In the data rows, the value 128 means zero.
Here are some rows, each followed by its group. Rows of different groups can look alike.
tensor([101, 073, 159, 112, 098, 098, 052, 109, 095, 141, 120, 110, 158, 134, 117, 141, 129, 078, 111, 156, 112, 124,
        118, 160, 139, 084, 121, 149, 134, 090, 110, 139, 134, 115, 143, 110, 103, 153, 113, 115, 150, 122, 119, 166,
        138, 109, 169, 100]) d
tensor([132, 132, 120, 116, 136, 116, 144, 120, 154, 117, 108, 151, 126, 100, 132, 126, 127, 112, 151, 131, 119, 147,
        125, 139, 097, 126, 142, 127, 092, 158, 123, 134, 137, 144, 128, 095, 126, 112, 135, 105, 138, 103, 148, 122,
        101, 153, 123, 119]) e
tensor([135, 147, 116, 165, 113, 138, 130, 128, 145, 135, 151, 144, 113, 134, 165, 119, 169, 148, 080, 121, 176, 134,
        148, 103, 172, 164, 125, 107, 120, 125, 134, 095, 122, 121, 077, 144, 140, 113, 112, 117, 162, 138, 097, 162,
        153, 123, 128, 107]) f
tensor([134, 133, 156, 092, 111, 108, 116, 129, 147, 114, 124, 159, 126, 097, 147, 096, 149, 143, 137, 116, 118, 160,
        130, 135, 099, 115, 172, 166, 083, 167, 106, 143, 149, 156, 116, 115, 120, 105, 136, 098, 163, 111, 164, 109,
        085, 175, 116, 123]) e
tensor([119, 130, 126, 142, 077, 160, 057, 149, 082, 108, 088, 081, 112, 172, 097, 118, 139, 151, 127, 118, 057, 061,
        131, 085, 161, 040, 189, 169, 165, 111, 079, 110, 211, 144, 135, 133, 092, 203, 115, 159, 080, 112, 091, 100,
        129, 146, 105, 140]) g
tensor([179, 130, 133, 088, 128, 142, 123, 124, 104, 154, 168, 138, 094, 163, 090, 168, 123, 110, 178, 061, 120, 192,
        154, 128, 120, 125, 074, 120, 130, 124, 140, 126, 103, 087, 142, 145, 156, 125, 180, 207, 134, 116, 145, 164,
        108, 107, 148, 163]) h
tensor([134, 135, 125, 136, 131, 145, 132, 131, 153, 125, 125, 132, 104, 146, 141, 131, 137, 161, 121, 144, 155, 135,
        125, 118, 127, 151, 130, 119, 136, 130, 140, 106, 128, 122, 113, 142, 135, 103, 134, 132, 122, 135, 110, 148,
        133, 124, 119, 094]) f
tensor([160, 157, 162, 102, 102, 152, 122, 141, 085, 121, 164, 101, 112, 176, 090, 157, 092, 153, 192, 043, 086, 122,
        155, 106, 123, 093, 093, 113, 141, 100, 118, 115, 131, 084, 163, 165, 113, 156, 161, 213, 072, 111, 117, 141,
        100, 125, 138, 207]) g
tensor([144, 155, 162, 114, 100, 151, 112, 138, 093, 114, 143, 100, 103, 170, 105, 145, 085, 158, 180, 074, 095, 114,
        140, 105, 115, 101, 112, 118, 152, 112, 119, 112, 143, 104, 166, 167, 112, 148, 146, 195, 067, 118, 110, 128,
        101, 127, 128, 180]) g
tensor([132, 135, 106, 138, 133, 143, 143, 114, 135, 125, 145, 153, 110, 129, 150, 106, 135, 141, 110, 147, 140, 153,
        149, 112, 126, 145, 135, 131, 125, 165, 137, 115, 114, 139, 128, 116, 144, 118, 136, 121, 131, 139, 125, 106,
        138, 122, 114, 108]) i
tensor([080, 093, 202, 116, 069, 097, 041, 123, 071, 120, 123, 075, 185, 150, 114, 134, 103, 124, 148, 114, 066, 077,
        125, 133, 144, 051, 121, 142, 153, 057, 083, 138, 154, 098, 166, 136, 060, 186, 109, 145, 095, 107, 086, 150,
        135, 113, 169, 166]) d
tensor([134, 132, 153, 095, 113, 108, 118, 128, 149, 114, 124, 158, 126, 097, 146, 098, 146, 140, 139, 118, 117, 159,
        131, 136, 099, 116, 169, 162, 084, 166, 107, 142, 147, 154, 117, 113, 121, 106, 135, 099, 161, 110, 162, 112,
        086, 172, 118, 123]) e
tensor([134, 134, 115, 113, 140, 123, 147, 124, 145, 117, 102, 148, 128, 097, 127, 134, 129, 106, 145, 137, 119, 141,
        117, 135, 095, 130, 141, 122, 097, 157, 133, 132, 136, 143, 130, 096, 127, 110, 139, 106, 130, 111, 146, 116,
        104, 150, 115, 119]) e
tensor([135, 137, 120, 146, 129, 141, 129, 129, 152, 133, 138, 137, 107, 142, 148, 131, 153, 152, 106, 138, 167, 141,
        127, 114, 143, 158, 125, 114, 133, 126, 141, 102, 128, 121, 097, 146, 140, 098, 127, 127, 142, 134, 107, 166,
        139, 121, 126, 092]) f
tensor([134, 134, 113, 112, 141, 125, 147, 125, 143, 117, 100, 148, 128, 097, 125, 136, 130, 105, 144, 139, 119, 139,
        115, 134, 094, 131, 141, 121, 100, 156, 136, 132, 136, 143, 130, 097, 127, 109, 140, 106, 127, 114, 145, 115,
        105, 149, 113, 118]) e
tensor([134, 137, 119, 137, 133, 146, 128, 131, 154, 128, 134, 133, 099, 145, 138, 136, 137, 156, 121, 144, 158, 134,
        121, 117, 129, 147, 131, 118, 141, 126, 139, 109, 133, 122, 109, 148, 139, 097, 131, 134, 126, 137, 112, 163,
        129, 123, 124, 089]) f
tensor([134, 134, 113, 113, 141, 125, 147, 124, 143, 117, 101, 148, 128, 097, 126, 135, 129, 106, 144, 139, 119, 139,
        116, 135, 094, 130, 141, 121, 099, 157, 135, 132, 136, 143, 130, 097, 127, 109, 139, 106, 128, 113, 145, 115,
        105, 150, 113, 118]) e
tensor([133, 136, 134, 134, 126, 147, 130, 136, 154, 120, 112, 125, 102, 152, 139, 133, 130, 172, 126, 143, 150, 121,
        125, 118, 125, 148, 132, 115, 137, 124, 138, 102, 129, 118, 114, 145, 126, 111, 134, 134, 110, 136, 106, 140,
        132, 130, 114, 098]) f
tensor([135, 133, 162, 087, 107, 108, 111, 132, 144, 114, 126, 160, 125, 096, 149, 092, 153, 148, 133, 115, 118, 161,
        129, 133, 099, 114, 178, 172, 082, 168, 105, 144, 151, 158, 114, 120, 119, 103, 137, 097, 166, 115, 167, 106,
        083, 178, 113, 123]) e
tensor([139, 137, 099, 106, 153, 148, 150, 135, 122, 121, 089, 140, 125, 098, 112, 158, 129, 095, 124, 155, 125, 122,
        092, 122, 090, 142, 137, 108, 123, 150, 163, 127, 134, 140, 133, 109, 132, 101, 150, 115, 105, 142, 141, 103,
        116, 140, 094, 110]) j
tensor([135, 135, 108, 110, 145, 132, 148, 128, 136, 118, 096, 145, 128, 096, 121, 143, 130, 101, 138, 144, 120, 133,
        108, 131, 092, 134, 140, 117, 106, 155, 144, 130, 135, 142, 131, 100, 128, 107, 143, 108, 120, 122, 144, 111,
        109, 147, 107, 117]) e
tensor([037, 036, 135, 187, 151, 034, 120, 102, 108, 172, 175, 047, 219, 137, 127, 080, 076, 110, 157, 137, 098, 105,
        086, 197, 167, 093, 110, 170, 173, 058, 084, 213, 125, 143, 180, 127, 106, 198, 094, 107, 160, 129, 155, 140,
        194, 048, 215, 163]) d
tensor([137, 141, 124, 164, 114, 135, 126, 130, 145, 139, 145, 140, 117, 140, 166, 124, 176, 150, 076, 121, 182, 141,
        142, 103, 172, 171, 119, 103, 125, 122, 138, 089, 125, 119, 072, 148, 136, 108, 116, 118, 162, 131, 093, 170,
        156, 122, 129, 102]) f
tensor([135, 134, 121, 135, 149, 136, 137, 101, 120, 105, 167, 159, 139, 127, 153, 097, 157, 152, 100, 149, 135, 158,
        182, 108, 133, 146, 127, 142, 135, 170, 133, 113, 081, 138, 133, 127, 144, 151, 123, 109, 113, 126, 128, 073,
        146, 123, 114, 121]) i
tensor([035, 035, 125, 198, 161, 030, 135, 104, 109, 177, 178, 039, 215, 139, 124, 072, 068, 109, 158, 139, 106, 101,
        081, 208, 171, 100, 109, 175, 174, 060, 083, 220, 124, 153, 186, 128, 115, 204, 090, 103, 160, 130, 165, 133,
        198, 043, 218, 165]) d
tensor([132, 138, 107, 139, 133, 145, 141, 118, 142, 125, 144, 149, 107, 131, 148, 113, 137, 145, 114, 146, 146, 147,
        142, 115, 130, 146, 135, 129, 126, 152, 137, 114, 118, 133, 122, 124, 145, 112, 133, 123, 132, 140, 121, 124,
        136, 122, 117, 104]) i
tensor([181, 130, 130, 081, 128, 142, 126, 127, 104, 158, 168, 140, 094, 164, 084, 166, 129, 117, 179, 062, 118, 190,
        165, 133, 126, 121, 072, 119, 128, 125, 141, 127, 106, 086, 142, 152, 158, 127, 180, 207, 137, 107, 148, 160,
        113, 106, 147, 160]) h
tensor([139, 138, 097, 103, 156, 153, 151, 138, 119, 122, 087, 139, 126, 099, 108, 163, 128, 092, 120, 157, 126, 119,
        087, 121, 089, 145, 136, 107, 127, 147, 169, 127, 134, 139, 134, 113, 133, 099, 153, 118, 101, 149, 140, 100,
        118, 138, 090, 109]) j
tensor([108, 135, 182, 123, 084, 131, 081, 133, 086, 108, 125, 084, 135, 160, 117, 132, 083, 155, 163, 104, 082, 084,
        127, 111, 122, 081, 129, 128, 159, 093, 103, 118, 158, 112, 170, 160, 084, 162, 120, 166, 066, 118, 093, 127,
        113, 126, 137, 167]) g
tensor([122, 122, 161, 154, 092, 136, 071, 144, 105, 122, 096, 107, 104, 152, 137, 142, 109, 128, 062, 134, 107, 050,
        165, 061, 156, 074, 150, 071, 155, 095, 106, 139, 144, 134, 098, 135, 082, 193, 080, 126, 113, 160, 085, 140,
        128, 172, 131, 155]) g
tensor([133, 133, 115, 114, 139, 122, 146, 123, 146, 117, 103, 149, 128, 098, 128, 133, 129, 107, 146, 136, 119, 142,
        118, 136, 095, 129, 141, 123, 097, 157, 131, 132, 136, 143, 129, 096, 127, 110, 138, 106, 131, 110, 146, 117,
        104, 151, 116, 119]) e
tensor([132, 133, 120, 116, 136, 116, 145, 120, 153, 117, 107, 150, 127, 100, 131, 127, 128, 111, 151, 131, 119, 147,
        124, 139, 097, 126, 143, 126, 092, 158, 124, 134, 137, 144, 128, 094, 126, 111, 135, 105, 138, 104, 148, 121,
        101, 153, 122, 119]) e
tensor([138, 144, 100, 144, 135, 145, 146, 104, 123, 115, 150, 161, 119, 131, 162, 083, 124, 145, 107, 163, 139, 133,
        187, 116, 132, 142, 135, 155, 094, 174, 126, 111, 082, 146, 121, 111, 151, 138, 114, 098, 141, 144, 132, 065,
        148, 130, 105, 135]) i
tensor([137, 144, 124, 162, 117, 137, 122, 135, 154, 138, 144, 135, 110, 143, 158, 134, 172, 154, 086, 122, 186, 132,
        131, 107, 169, 168, 120, 102, 130, 109, 138, 092, 131, 113, 070, 158, 138, 099, 114, 123, 160, 134, 092, 190,
        149, 121, 133, 094]) f
tensor([141, 133, 116, 128, 129, 149, 118, 134, 139, 107, 145, 142, 101, 135, 117, 148, 099, 136, 122, 160, 122, 125,
        124, 101, 089, 127, 149, 126, 149, 155, 144, 127, 136, 137, 130, 130, 127, 117, 140, 141, 102, 142, 121, 128,
        115, 137, 105, 106]) g
tensor([133, 132, 145, 103, 119, 108, 126, 124, 153, 115, 120, 157, 125, 099, 143, 104, 140, 133, 145, 119, 118, 158,
        131, 138, 099, 118, 162, 153, 084, 164, 108, 140, 144, 151, 120, 106, 122, 108, 134, 100, 157, 105, 159, 116,
        089, 167, 122, 122]) e
tensor([150, 145, 160, 096, 176, 115, 155, 126, 147, 107, 066, 158, 105, 102, 148, 081, 159, 125, 103, 138, 070, 165,
        120, 090, 093, 117, 174, 095, 078, 174, 155, 157, 114, 153, 115, 103, 134, 126, 138, 065, 171, 133, 123, 140,
        082, 190, 108, 173]) e
tensor([133, 149, 169, 117, 094, 145, 102, 137, 091, 112, 137, 094, 112, 168, 109, 141, 084, 158, 174, 083, 091, 104,
        136, 106, 118, 094, 118, 121, 154, 106, 113, 114, 149, 107, 168, 165, 103, 153, 138, 187, 065, 118, 104, 127,
        104, 127, 130, 176]) g
tensor([139, 137, 099, 106, 153, 148, 150, 135, 122, 121, 089, 140, 125, 099, 112, 158, 129, 095, 124, 155, 125, 122,
        092, 122, 090, 142, 137, 108, 123, 150, 163, 127, 134, 140, 134, 110, 132, 101, 150, 115, 105, 142, 141, 103,
        117, 140, 094, 110]) j
tensor([139, 143, 093, 096, 163, 159, 159, 144, 114, 123, 075, 136, 133, 094, 098, 176, 130, 081, 117, 156, 126, 111,
        072, 123, 084, 151, 134, 104, 126, 141, 180, 132, 136, 138, 135, 111, 132, 096, 162, 116, 094, 159, 142, 088,
        120, 139, 078, 112]) j
tensor([139, 138, 098, 105, 154, 151, 151, 137, 120, 122, 088, 140, 125, 099, 110, 161, 129, 094, 122, 156, 126, 120,
        089, 121, 089, 144, 136, 107, 126, 148, 166, 127, 134, 139, 134, 111, 133, 100, 152, 117, 103, 145, 140, 101,
        118, 139, 092, 109]) j
tensor([134, 137, 125, 136, 130, 146, 129, 133, 154, 124, 125, 130, 100, 148, 138, 135, 134, 163, 123, 143, 155, 128,
        123, 117, 127, 147, 131, 117, 139, 125, 139, 107, 132, 120, 111, 147, 134, 103, 132, 135, 120, 137, 110, 154,
        130, 126, 120, 093]) f
tensor([136, 147, 110, 164, 113, 137, 133, 124, 142, 131, 151, 151, 111, 127, 165, 115, 157, 143, 079, 123, 166, 130,
        158, 103, 166, 159, 129, 106, 116, 132, 133, 096, 113, 123, 080, 139, 139, 121, 108, 114, 164, 150, 103, 146,
        153, 127, 124, 111]) i
tensor([166, 148, 153, 097, 110, 149, 122, 136, 090, 132, 166, 112, 105, 173, 089, 161, 102, 139, 189, 046, 096, 144,
        155, 113, 123, 102, 087, 116, 138, 107, 124, 119, 122, 084, 157, 159, 126, 148, 168, 212, 091, 112, 126, 148,
        102, 119, 142, 195]) h
tensor([139, 137, 099, 106, 153, 148, 150, 135, 122, 121, 090, 141, 125, 098, 112, 157, 129, 095, 125, 155, 124, 122,
        093, 123, 090, 142, 137, 109, 123, 150, 162, 127, 134, 140, 133, 109, 132, 102, 150, 115, 106, 141, 141, 103,
        116, 140, 094, 110]) j
tensor([131, 132, 136, 111, 125, 108, 134, 120, 159, 116, 117, 155, 125, 101, 140, 112, 132, 125, 152, 122, 120, 156,
        132, 140, 100, 120, 152, 142, 085, 161, 110, 138, 141, 148, 124, 100, 124, 111, 132, 103, 152, 100, 155, 122,
        093, 161, 127, 121]) e
tensor([137, 139, 129, 165, 113, 132, 128, 131, 148, 140, 139, 140, 120, 141, 168, 123, 179, 153, 075, 120, 184, 142,
        142, 106, 173, 177, 116, 101, 121, 120, 140, 085, 122, 115, 068, 147, 134, 108, 116, 116, 166, 131, 090, 169,
        160, 121, 128, 102]) f
tensor([133, 136, 132, 135, 127, 147, 130, 135, 154, 121, 115, 126, 102, 150, 139, 133, 131, 170, 125, 143, 152, 124,
        125, 118, 126, 148, 132, 116, 137, 125, 138, 103, 130, 119, 113, 145, 129, 109, 133, 134, 113, 136, 106, 143,
        132, 129, 116, 097]) f
tensor([094, 072, 159, 118, 102, 096, 053, 109, 103, 144, 120, 117, 156, 140, 120, 138, 125, 095, 117, 154, 102, 127,
        123, 138, 138, 084, 124, 143, 149, 098, 106, 147, 128, 116, 134, 117, 104, 149, 111, 121, 142, 133, 113, 161,
        145, 109, 162, 105]) d
tensor([134, 134, 112, 112, 142, 127, 147, 125, 142, 118, 099, 147, 128, 097, 124, 138, 130, 104, 143, 140, 119, 138,
        113, 134, 094, 131, 141, 120, 100, 156, 137, 131, 136, 143, 130, 097, 127, 109, 140, 107, 126, 115, 145, 114,
        106, 149, 111, 118]) e
tensor([070, 058, 144, 149, 126, 071, 086, 107, 108, 156, 146, 086, 181, 136, 125, 111, 105, 103, 133, 148, 107, 117,
        107, 166, 149, 092, 119, 155, 159, 081, 097, 176, 129, 131, 155, 121, 106, 170, 108, 116, 151, 129, 134, 150,
        166, 082, 185, 126]) d
tensor([133, 133, 115, 114, 140, 123, 146, 123, 146, 117, 103, 148, 128, 097, 127, 133, 129, 107, 146, 137, 119, 141,
        118, 136, 095, 129, 141, 122, 098, 157, 132, 132, 136, 143, 129, 096, 127, 110, 138, 106, 130, 111, 146, 117,
        104, 150, 115, 119]) e
tensor([136, 151, 113, 169, 111, 138, 133, 127, 147, 132, 152, 147, 112, 128, 168, 115, 167, 149, 077, 119, 175, 128,
        155, 104, 177, 164, 127, 105, 113, 123, 132, 094, 116, 118, 073, 143, 141, 118, 106, 113, 168, 146, 096, 159,
        157, 125, 127, 111]) f
tensor([181, 130, 130, 080, 128, 142, 127, 127, 103, 159, 168, 140, 095, 165, 083, 165, 130, 118, 180, 061, 117, 190,
        166, 133, 127, 120, 071, 118, 128, 124, 142, 127, 106, 086, 142, 153, 158, 128, 180, 208, 137, 106, 148, 160,
        113, 106, 147, 161]) h
tensor([180, 139, 165, 155, 090, 126, 127, 148, 055, 201, 110, 169, 089, 255, 022, 201, 061, 090, 144, 073, 078, 207,
        200, 047, 158, 087, 047, 132, 176, 174, 117, 107, 049, 060, 078, 143, 255, 138, 092, 198, 064, 176, 103, 151,
        102, 170, 106, 255]) h
tensor([137, 136, 104, 108, 148, 139, 149, 131, 130, 119, 093, 143, 127, 097, 117, 149, 130, 098, 133, 149, 121, 128,
        101, 128, 091, 137, 139, 113, 112, 153, 152, 129, 135, 141, 132, 103, 130, 105, 146, 111, 114, 129, 142, 107,
        112, 144, 101, 114]) j
tensor([128, 146, 170, 119, 092, 143, 097, 137, 090, 111, 134, 093, 116, 166, 111, 140, 084, 157, 170, 089, 091, 099,
        135, 107, 119, 092, 121, 123, 155, 104, 111, 115, 151, 109, 167, 163, 100, 155, 134, 182, 066, 119, 102, 126,
        107, 128, 131, 173]) g
tensor([135, 137, 118, 143, 131, 142, 127, 130, 153, 132, 139, 137, 103, 142, 144, 134, 147, 151, 111, 139, 165, 139,
        124, 115, 139, 154, 127, 115, 137, 125, 140, 106, 131, 121, 100, 149, 141, 096, 127, 130, 139, 137, 109, 170,
        135, 121, 127, 089]) f
tensor([131, 132, 133, 113, 127, 109, 136, 119, 160, 116, 117, 154, 125, 101, 139, 114, 129, 123, 153, 123, 120, 156,
        133, 141, 100, 121, 149, 139, 087, 160, 111, 137, 139, 147, 125, 098, 124, 111, 131, 104, 150, 099, 153, 124,
        094, 159, 128, 120]) e
tensor([136, 146, 117, 168, 111, 136, 127, 129, 143, 137, 152, 144, 113, 135, 166, 121, 171, 147, 075, 119, 179, 134,
        149, 101, 174, 165, 124, 104, 122, 123, 134, 093, 123, 120, 072, 147, 138, 113, 110, 117, 164, 139, 095, 167,
        154, 124, 129, 106]) f
Which 4 groups are nearest to each row below, nearest first, going by the distance to the group's nearest row?
tensor([139, 125, 138, 133, 159, 130, 117, 104, 111, 110, 164, 151, 141, 151, 137, 118, 153, 152, 101, 151, 132, 163,
        174, 098, 129, 143, 117, 137, 166, 163, 137, 112, 079, 134, 123, 155, 146, 149, 108, 114, 096, 127, 128, 094,
        140, 125, 119, 117]) >> i f g e
tensor([137, 149, 120, 172, 108, 136, 123, 133, 147, 139, 153, 140, 113, 137, 167, 127, 178, 150, 071, 114, 188, 129,
        145, 100, 183, 169, 121, 099, 124, 112, 134, 089, 128, 115, 061, 156, 138, 109, 106, 118, 169, 137, 089, 184,
        156, 123, 133, 103]) >> f i g e
tensor([164, 153, 158, 099, 106, 151, 123, 139, 086, 126, 166, 106, 109, 175, 088, 159, 097, 147, 192, 043, 090, 132,
        156, 109, 124, 096, 089, 114, 139, 102, 120, 117, 126, 082, 161, 162, 119, 153, 165, 214, 081, 111, 121, 145,
        101, 122, 140, 204]) >> g h f d
Which 3 groups are nearest to each row below, nearest first, going by the distance to the centre of the group?
tensor([172, 137, 139, 086, 120, 144, 123, 131, 100, 148, 161, 130, 097, 167, 087, 160, 119, 131, 181, 064, 111, 170,
        163, 127, 126, 114, 080, 118, 134, 121, 136, 123, 117, 090, 149, 159, 147, 134, 171, 206, 119, 106, 139, 150,
        111, 111, 141, 166]) >> h g f
tensor([167, 140, 145, 096, 115, 146, 119, 131, 098, 139, 159, 122, 096, 168, 093, 160, 109, 130, 181, 062, 109, 161,
        151, 120, 120, 114, 088, 119, 138, 118, 131, 122, 119, 092, 152, 155, 139, 137, 169, 206, 107, 115, 132, 149,
        105, 114, 141, 172]) >> h g f
tensor([130, 132, 127, 119, 131, 110, 141, 117, 163, 117, 115, 153, 124, 104, 137, 119, 124, 118, 156, 125, 121, 155,
        133, 142, 101, 123, 144, 131, 088, 158, 113, 135, 137, 144, 127, 095, 126, 113, 131, 106, 147, 097, 150, 127,
        097, 154, 131, 119]) >> e i j
tensor([050, 045, 102, 199, 168, 049, 140, 106, 119, 174, 172, 052, 196, 141, 124, 071, 083, 116, 153, 141, 101, 111,
        083, 188, 168, 102, 126, 177, 177, 081, 090, 207, 135, 160, 171, 128, 125, 194, 096, 109, 164, 135, 166, 126,
        195, 052, 197, 152]) >> d i g
tensor([166, 126, 111, 120, 151, 131, 159, 125, 115, 162, 185, 122, 099, 166, 094, 148, 103, 122, 183, 063, 129, 183,
        145, 137, 126, 136, 077, 126, 142, 126, 137, 145, 101, 104, 150, 150, 168, 133, 173, 200, 133, 125, 163, 150,
        122, 095, 153, 175]) >> h g i
tensor([103, 130, 185, 123, 080, 127, 074, 133, 084, 108, 124, 081, 142, 160, 116, 133, 085, 153, 160, 105, 079, 078,
        128, 112, 127, 074, 130, 130, 159, 087, 098, 121, 159, 110, 170, 156, 079, 169, 118, 163, 067, 116, 090, 128,
        117, 126, 141, 168]) >> g d h
tensor([130, 132, 128, 118, 132, 108, 142, 117, 165, 117, 114, 153, 125, 103, 137, 119, 124, 118, 158, 122, 122, 155,
        133, 143, 101, 123, 144, 133, 086, 157, 112, 137, 138, 144, 127, 094, 125, 113, 131, 106, 148, 096, 152, 126,
        096, 156, 131, 120]) >> e i j
tensor([130, 132, 128, 118, 131, 109, 141, 117, 164, 117, 115, 153, 124, 103, 137, 118, 124, 118, 157, 124, 121, 155,
        133, 143, 101, 122, 143, 132, 088, 158, 112, 136, 137, 144, 127, 094, 125, 113, 130, 106, 147, 096, 151, 127,
        096, 155, 131, 119]) >> e i j
tensor([092, 113, 196, 119, 073, 112, 058, 129, 076, 113, 123, 077, 163, 156, 115, 133, 092, 140, 157, 108, 071, 077,
        126, 122, 135, 062, 125, 136, 156, 071, 090, 129, 157, 103, 170, 148, 069, 178, 113, 156, 078, 111, 087, 138,
        125, 119, 155, 170]) >> g d h
tensor([167, 141, 145, 095, 115, 146, 119, 131, 098, 139, 159, 122, 097, 168, 093, 160, 109, 131, 181, 062, 109, 160,
        152, 120, 121, 113, 088, 119, 138, 118, 131, 121, 120, 092, 153, 156, 139, 137, 169, 206, 106, 114, 132, 149,
        105, 114, 141, 173]) >> h g f
tensor([135, 137, 116, 140, 134, 144, 127, 129, 154, 131, 140, 136, 100, 142, 140, 136, 142, 151, 116, 142, 162, 139,
        121, 116, 133, 150, 129, 117, 140, 126, 140, 109, 133, 122, 105, 149, 142, 094, 129, 133, 134, 137, 113, 170,
        131, 121, 127, 087]) >> f i e
tensor([115, 134, 134, 140, 082, 150, 078, 144, 100, 104, 101, 096, 113, 160, 112, 123, 124, 157, 128, 125, 084, 063,
        144, 093, 144, 060, 176, 146, 151, 117, 083, 123, 184, 143, 138, 127, 092, 186, 119, 144, 073, 113, 099, 103,
        121, 154, 111, 137]) >> g e i
Which 3 groups are nearest to each row below, nearest first, going by the average distance to the group's rows?
tensor([120, 108, 209, 068, 093, 121, 054, 150, 136, 131, 129, 139, 124, 106, 150, 091, 148, 144, 077, 138, 136, 137,
        116, 122, 136, 088, 175, 187, 141, 121, 099, 183, 146, 149, 118, 142, 117, 117, 121, 111, 180, 161, 153, 119,
        091, 170, 134, 118]) >> e i f
tensor([134, 134, 122, 136, 133, 144, 132, 129, 152, 127, 128, 135, 104, 144, 142, 130, 139, 157, 120, 145, 156, 139,
        124, 118, 128, 152, 129, 120, 136, 132, 141, 107, 128, 123, 112, 141, 137, 101, 134, 131, 126, 135, 112, 150,
        133, 123, 121, 093]) >> f i j
tensor([138, 141, 102, 137, 140, 146, 143, 107, 130, 115, 144, 156, 113, 134, 153, 094, 116, 147, 119, 168, 138, 132,
        174, 121, 122, 139, 135, 154, 102, 168, 129, 114, 087, 143, 125, 118, 151, 129, 117, 104, 135, 145, 135, 078,
        140, 130, 107, 126]) >> i e f
Which 4 groups are nearest to each row below, nearest first, going by the distance to the centre of the group?
tensor([168, 153, 081, 097, 145, 173, 155, 173, 073, 119, 082, 122, 120, 057, 083, 175, 143, 033, 084, 189, 146, 066,
        079, 166, 109, 158, 095, 122, 135, 139, 183, 096, 115, 139, 133, 117, 150, 109, 127, 093, 092, 146, 122, 123,
        106, 140, 090, 107]) >> j e i f
tensor([124, 085, 131, 139, 113, 110, 063, 117, 110, 149, 109, 134, 125, 131, 133, 141, 141, 082, 068, 152, 108, 121,
        143, 101, 148, 094, 136, 105, 146, 112, 121, 129, 133, 130, 084, 122, 106, 155, 092, 114, 179, 155, 112, 167,
        146, 136, 146, 102]) >> f i d e
Which 4 groups are nearest to each row below, nearest first, going by the average distance to the group's rows?
tensor([105, 087, 158, 114, 111, 101, 069, 108, 102, 140, 127, 117, 152, 136, 122, 135, 118, 100, 138, 141, 096, 143,
        115, 140, 123, 097, 116, 141, 146, 104, 118, 131, 132, 112, 142, 130, 107, 135, 119, 135, 142, 127, 115, 162,
        135, 103, 159, 116]) >> d e f g
